In the rows, zero is written as 128.
The rows below come in pairs that one turn or mirror swaps. Which row does each named row swap with?
mera: [157 127 131 151 125 159  92 119 146 141  98 122]
kavi: [158 134 128 154 121 158  94 123 145 145  97 123]
remor: [144 141 137 134 121 169 119 100 160 116 104 103]
Dafuv: [133 142 146 127 108 171 150 124 147 160  78 146]
zagoz: [140 139 148 148 117 176 137 135 142 174  93 136]
tus: [132 149 145 121 111 175 149 104 160 125  92 115]
das: [122 153 148 119 112 169 150 113 148 137  80 139]
ridam: [145 138 134 142 129 159  96 106 148 118 100 116]
popo: [126 165 151 116 109 168 144 108 139 134  86 120]
duk: [130 143 145 127 106 171 149 124 144 162  76 143]
vadof: [139 136 137 147 123 157  95 105 152 122 105 116]
lalak: [143 153 140 134 121 160 103 104 139 121 101 102]
Sunag: [148 142 145 145 132 157 102 105 146 123 105 107]
mal: [136 139 147 137 112 172 142 135 145 166  75 145]
Diz: [155 127 134 156 126 163  96 129 144 150  92 125]
zuke: [117 151 153 125 107 167 150 111 152 141  86 139]
bof: [153 128 129 151 123 159  92 118 143 142  97 119]
duni: [136 148 142 132 104 167 148 128 145 163  78 145]
des: [128 157 160 123 116 167 154 111 147 141  86 130]
Vep: [151 132 140 160 125 171 109 132 141 165 103 124]

lalak swaps with popo
mera swaps with Dafuv
Vep swaps with zagoz
Sunag swaps with des

The rows below come in pairs that one turn or mirror swaps. Which row does each named row swap with?
rifi: [115 122 116 135  89 144 109 129 132 120 126 125 141 139 133]
Popov: [127 122 113 124  86 137 118 126 138 113 116 128 139 128 122]
pusal: [110 128 114 123 137 126 131 159 123 126 138 122 139 154 118]
soger: [153 119 110 142 146 123 135 125 131  95 123 133 134 132 128]
Naf: [153 102 106 124 132 133 148 124 141 123 110 116 118 155 140]
kagag: [112 131  92 142 137 120 128 137 137 139 134 118 135 154 116]
Kegi: [160 112 123 115 139 137 148 126 127 121 106 135 119 148 127]
zuvo: [138 115 111 141 139 142 149 122 152 118 101 128 124 152 126]
sogiv: [157 126 109 141 131 112 118 141 109 112 128 146 137 123 135]
lanoz: [133 114 116 130  94 143 118 114 129 123 117 142 147 118 129]
Gul: [118 137 125 129 104 141 114 115 118 130 110 147 148 132 124]
kud: [119 134 122 139  96 135 121 148 134 124 120 134 148 119 119]
lazir: [154 110 104 140 150 118 137 123 144 119 117 134 115 149 127]
vike: [155 116 111 131 132 137 149 124 161 128 109 128 123 149 130]
lep: [122 129 114 132 148 118 139 144 122 137 138 126 130 155 109]
fiz: [119 143 109 132 142 119 139 150 118 146 131 126 150 145 125]
zeg: [116 112 108 142  97 138 110 119 132 128 129 131 143 127 143]
rovof: [104 127 102 124 132 121 129 150 138 133 130 115 136 147 115]
tizi: [120 119 120 141  93 134 136 108 136 114 111 139 135 129 135]
tudu: [144 118 109 125 125 132 108 158 111 153 129 148 135 145 143]
novi: [145 105 112 125 127 138 139 116 157 121 112 119 116 141 124]
tudur: [105 132 129 124 142 118 141 128 126 133 123 121 130 140 114]
banu: [108 132 128 139 126 126 140 151 145 119 134 129 139 143 114]
lato: [132 116 109 142 132 138 151 119 155 143 110 125 116 146 137]
vado: [148 113 115 131 119 130 121 157 114 152 122 150 128 135 155]
Boluz: [137 126 110 137 117 133 121 141 127 165 124 150 138 139 157]
zipi: [164 118 121 108 125 126 129 139 111 137 113 151 131 136 139]
peze: [145 126 121 128 116 115 114 146 117 153 127 145 139 130 154]
sanu: [157 114 100 119 119 126 118 146 113 146 116 144 138 146 153]
zega: [162 113 110 137 128 131 109 134 115 135 123 145 141 124 151]

peze swaps with zuvo
sanu swaps with Naf
tudur swaps with Gul
novi swaps with tudu
Boluz swaps with lato
Popov swaps with pusal
tizi swaps with fiz

